Which row each row swaps with, under one turn or mirror:
The rows were stretched afterwards, more along some directions than others.
Kef: [-2.53  2.63  0.94 -1.41  0.85  1.85  1.35  0.98  0.11  1.25  1.28 -1.66
 -0.34  0.13 -0.62 -0.14  1.76 -0.71 -2.59  1.70 -1.27  0.43]
gabug: [ 0.66 -0.03 -0.32 -1.99 -0.99 -0.19 -2.19 -0.58 -0.16 -3.41 -1.01 -2.40
  0.41 -1.08  1.33  1.11  1.06 -1.86 -0.70  0.83  1.09 -2.09]
divi: [ 0.42  0.23 -1.71 -1.08 -0.77 -0.27 -0.57 -1.90  1.58 -3.40 -0.96 -0.90
 -0.25  0.25  2.97  2.17  1.07 -2.09  0.13  1.01  0.39  2.15]
tafu: [ 2.77  0.51 -2.60 -1.42 -1.41  0.87  3.19 -1.44 -2.36  2.47  0.11  1.07
  1.61 -0.14  1.61 -0.52 -1.04 -1.10 -0.15 -1.45 -1.33 -0.88]
Petap: [-0.67 -3.24  0.58 -0.86  1.60 -1.10 -2.64 -0.94  2.49 -0.80 -0.90  0.47
 -0.21 -0.69 -0.76 -0.26 -0.40 -1.85  1.26 -0.48  1.77  0.10]
nud: [-1.45  2.12  0.94 -0.38 -0.39  0.59  1.61  2.16  1.09 -0.43  0.61 -2.16
  0.68  0.01 -1.02  0.10  1.41 -0.31 -1.34  1.63 -0.11 -0.09]
pes: [-2.00  0.52  0.85  0.07  2.51  0.49  1.25 -0.51  0.52 -0.98 -0.27 -0.86
 -2.65 -1.15 -0.41  0.63  0.12  2.35  0.69  4.39 -1.90  0.02]
Beko: [-3.00  1.73  1.68 -0.19  2.95 -0.37  1.39  0.95  1.30  0.26  0.52  0.73
 -3.04 -0.67 -2.33  0.63 -0.57  3.39  1.34  3.53 -1.74 -0.19]
Depi: [-1.81  0.50  2.57 -1.14  2.23 -1.68 -0.81  1.04  0.96 -1.21 -1.23 -0.68
 -2.77 -1.46 -1.74  1.19  0.00  0.66  1.10  2.96 -1.56 -0.89]
per: [ 0.99 -1.20 -1.11  2.16  0.26  1.70 -0.88 -0.94  0.16  0.43 -0.09  2.12
  1.26  0.42  0.15 -2.12 -3.14  0.10  0.83 -2.16  2.67  0.63]
gomi: [ 1.12 -0.13 -1.92 -1.37 -0.93  2.61  1.71 -0.81 -1.29 -0.24  1.37 -0.50
 -0.77 -1.13  0.23  0.56  0.14  2.13  0.87  1.19 -0.83 -0.86]
fus: [ 2.33  0.64  0.58  2.40  0.02 -2.43  0.17  2.78 -0.55  0.25 -1.64 -0.25
 -0.56  1.49 -0.21  0.57 -0.15  0.67 -0.69  1.01 -0.26 -1.33]
Beku: [-0.63  1.65  1.09 -1.27 -0.71  1.47  1.39  1.26  0.25 -0.31  0.28 -1.74
 -0.20 -0.27  1.50  0.02  2.31 -1.41 -2.50  1.72 -0.89 -0.71]
Fepap: [ 0.46 -0.93  0.81 -0.76  0.55 -0.53  0.10  0.03  0.39 -0.54 -1.79  1.28
 -0.93 -0.44  0.65  2.69 -0.72 -1.19  0.96 -0.84 -0.81  2.09]
bami: [-0.02  0.15 -1.70  3.19 -0.32  0.40  1.00  0.44 -0.10  1.42  0.15  1.85
  0.62  0.05 -0.82 -0.98 -3.29  1.39  1.11 -1.31  0.79 -0.40]
puso: [-3.36  0.67  1.42 -1.43  2.65  0.31 -0.37 -0.79  2.06 -0.27  0.47 -0.60
 -3.19 -1.51 -2.93  0.08  1.32  3.25  1.86  2.75 -1.36  0.03]
Let: [ 1.06 -0.02 -1.67 -0.64 -1.06  2.22  0.03  0.77 -1.12 -0.62 -0.21 -2.06
  0.73  1.20  1.28  1.45  1.71  0.23 -2.13  0.53  1.35  0.66]
pirov: [ 1.03 -1.91 -0.76 -1.84 -3.02 -1.13  1.05 -0.97  0.51 -0.75  0.44  0.44
  0.57 -1.79  2.47  1.78  1.89 -1.97  0.20 -1.24 -2.14 -1.29]
zev: [ 2.35 -1.24 -1.96 -1.33  0.09 -0.39  0.60 -2.39  0.31 -1.64  1.26  1.34
  0.56 -1.49  0.64  2.03 -0.62 -0.36  2.69 -1.59  1.38  1.95]
gugo: [ 1.18  1.50  0.75  2.55  2.31 -0.74 -0.65  1.17 -0.82  1.57 -0.81  0.71
 -0.50  1.13  0.79  0.84 -1.36 -0.30 -0.23 -0.15  0.44  0.66]
Fusil: [ 0.61  0.01  2.02 -0.58  0.07 -0.29 -1.11 -0.26 -0.86  0.90 -1.34 -0.12
 -0.57 -0.14 -0.59 -0.42 -1.43 -1.15  0.25 -1.70  0.75 -1.59]
Miki: [-1.16  2.19  0.74 -1.60 -0.53  2.91  1.24  1.35 -0.45  0.27 -0.02 -1.67
  0.43  0.56  1.80 -0.13  1.15 -1.84 -2.59  2.05  0.07 -0.58]
Zep: [-3.33 -0.19  0.73  0.71  2.55  0.28  1.12 -0.83  2.66  0.33  2.11  0.83
 -2.27 -0.50 -3.59  1.03 -0.98  1.01  0.33  1.43 -2.95  0.61]
vakom: [-1.89  2.59  0.98 -0.49 -0.33 -0.29  0.67  1.61 -1.47  0.96  0.68  0.16
 -0.56  1.90 -0.47  1.24  1.37 -0.66 -2.07  2.05 -1.08 -2.08]
radel: [-0.85  3.58  1.15 -2.61  2.06  0.07  0.02  0.80 -1.09  0.54  1.30  0.29
 -2.04  0.22 -1.71  3.78  1.14 -0.98 -0.68 -0.37 -2.01  0.96]
Toku: [-2.07  2.08  1.97 -1.81 -0.99  0.85  1.25  2.22 -0.32  0.76  1.94 -1.25
 -1.09 -0.54  0.73  0.94  2.50 -2.92 -2.43  0.73 -2.73 -1.56]
bimom: [ 1.84 -3.37 -0.58 -1.45 -1.51  0.51  0.24 -0.75 -1.09 -1.48 -1.64 -1.70
 -0.07 -1.32  0.03 -2.49  0.76 -1.31  0.29 -0.81 -0.59 -1.62]
rifi: [ 1.33  0.69 -0.35 -1.34 -0.57 -1.62  0.25  1.65 -0.74 -1.29 -2.86 -2.66
  1.39  0.61 -1.79 -0.54  0.93 -0.01  0.98  2.47  0.11 -2.49]
gol: [-1.29 -0.17 -1.41 -2.50  1.76  1.62 -1.70 -3.09 -0.06 -1.69 -0.71 -0.17
 -0.82 -0.36  1.96  1.46  0.91 -1.20  0.36  2.05 -0.69  1.13]
terad: [ 0.34 -1.48 -1.19  4.33 -0.42  0.96  1.74  0.28 -0.31  1.42  0.11  2.21
  1.99 -0.26 -1.59 -2.79 -4.55  1.50  1.33 -0.87  0.75 -1.04]
Lud: [-3.26  0.72  1.11 -1.91  0.58 -0.58 -2.37 -0.40  1.78  0.50  1.63 -0.87
 -2.08 -0.75 -1.49  1.93  2.49  0.56  0.12 -1.62 -1.03  1.22]
pok: [ 0.10 -1.14 -1.16  2.41  0.53  1.77  0.44 -1.71  0.56  0.05  1.62  2.24
  0.22 -0.29  0.18 -1.20 -3.40 -0.24  0.34 -1.66 -0.16  0.02]
faf: [-2.27  2.21  1.39 -1.52  2.26 -0.02  1.04 -0.17  0.47  0.10  0.64 -0.56
 -2.69 -0.75 -1.47  1.44  0.76  3.31  0.61  4.14 -2.16 -0.85]
Zaku: [-2.93  1.94  1.65  1.39  2.05 -0.47 -0.34  1.84 -0.26  0.99  2.18 -0.13
 -1.20 -0.30 -1.68  1.40 -1.34 -0.33  0.02  0.25 -1.60 -1.50]
gazad: [ 0.45 -1.17 -0.36  1.40  0.43  1.14  1.18  0.74 -0.16  1.83  1.30  3.63
  0.01 -0.02 -1.97 -2.31 -3.17  1.01  0.70 -1.51 -0.58 -0.82]
roben: [ 2.37  0.39 -0.93  1.48  0.31 -1.10 -0.30 -0.29 -0.71 -0.05 -0.70  0.79
  0.69  0.00 -0.68  1.33 -0.17  0.88 -0.34 -0.74  0.83  1.23]
tovu: [-1.11  0.98  0.57 -1.34 -0.29  1.22  2.03  0.88  0.03  0.80  1.03  0.10
  0.43 -0.28  1.83 -0.46  0.43 -2.23 -1.42  0.43 -1.20  0.21]
luru: [-1.17  0.51  1.89 -1.37  2.82  0.37 -2.95 -0.47  0.15 -0.66 -0.96 -0.37
 -1.12 -0.93 -0.91  1.17  0.41 -2.68 -0.84  0.12 -1.10  0.51]
meze: [ 0.45  0.70  1.07  2.09  0.85 -1.76 -0.73  0.95 -0.73  2.40 -0.77  1.21
 -0.81  1.37 -0.13  0.50  0.04  0.18 -0.09 -1.20 -0.35  0.81]
nodi: [ 1.94 -1.74 -2.78 -2.21 -0.12 -0.08  1.62 -2.30  0.94 -0.25 -0.58  1.24
  0.90 -1.87 -2.79 -0.10 -1.34  2.67  2.29 -0.16 -1.59 -0.30]
bires: [ 1.77  0.86  1.16  2.50  0.77 -2.41 -0.84  0.81  0.12  0.48 -1.13  0.50
 -1.13  0.93 -0.51  0.59 -1.02  1.48  0.36 -1.18  0.70  0.83]
zod: [ 1.26  1.93 -0.57  2.77  1.18 -1.85  0.98  0.89 -0.30  0.82  0.07  1.07
 -0.17  1.41 -1.57  1.42 -0.96  2.37  0.65  0.65 -0.21  0.33]
foge: [ 0.82 -0.77 -1.62 -0.05  0.07  0.21  0.81 -0.01  1.15 -1.69 -1.54 -1.52
  1.70 -2.19 -3.97  0.99 -0.34  1.28  1.44  1.17  0.24 -0.17]
zura: [ 0.74 -0.09 -1.95  2.73 -0.71  1.01  2.19  1.05 -0.55  1.25  0.71  2.84
  1.56  0.56 -1.19 -1.95 -2.40  1.14  0.70 -0.23  0.81 -1.13]
Bip: [ 1.18  0.79 -0.75 -0.40  0.45  1.08  0.99 -0.92 -1.22 -0.31  1.28 -0.72
  1.58 -0.41  1.15  1.94 -1.52 -1.68 -0.11 -1.39  0.25  1.27]
Laref: [-1.42  0.31 -0.65  3.18  2.18  1.88  0.80 -0.39  0.13  0.76  1.63  2.73
  0.22  0.08 -0.86 -1.47 -3.94  1.53  0.25  0.92 -0.42  0.03]
mav: [-1.90  1.13  1.77 -2.29  0.43  2.57 -0.67 -0.16 -1.36  0.99  2.74 -1.15
 -1.16  0.49 -1.59 -0.75  1.41  0.02 -0.93 -1.53 -0.88  0.05]
Dela: [ 0.24 -0.02 -1.80  0.97  0.83  2.53  0.29 -1.20 -2.33 -1.53 -0.94 -0.56
  0.57  1.38  1.98 -0.08 -1.63  1.37 -1.71  3.18  1.87  0.92]
regil: [ 3.11  1.13 -1.41 -2.75 -1.86 -0.77  0.54  0.93 -0.65 -1.71 -1.92 -1.28
  1.60  0.84  1.87  1.59  1.36 -1.50 -1.14  1.24  0.19  0.50]
mobos: [ 1.88  0.20 -0.09  1.54  2.42 -2.52 -1.26  0.66 -0.16 -0.04 -1.21  1.99
 -0.21  1.53 -0.08  1.83 -1.26 -0.42  0.88 -0.26  1.28  1.34]
mik: [ 0.34 -0.20 -0.04 -1.33 -0.66 -2.12  2.35  2.08 -1.26  0.29  0.62  0.43
  0.07  0.67 -1.89 -0.38  0.63 -0.52 -0.02 -0.47 -2.18 -0.70]
nazo: [-3.07  0.49  0.20  0.28  2.72  1.12  0.84 -0.43  0.91 -0.27 -0.04 -1.28
 -1.72 -1.55 -2.80 -0.94 -0.90  3.77  1.21  4.45 -0.54 -1.02]

Swapped with gabug: radel
Swapped with gol: Bip
Swapped with fus: gazad
Swapped with Beko: Beku
Swapped with pok: mobos
Swapped with gugo: Laref
Swapped with pes: tovu
Swapped with zod: per
Swapped with meze: terad
Swapped with puso: nud
Swapped with faf: Miki

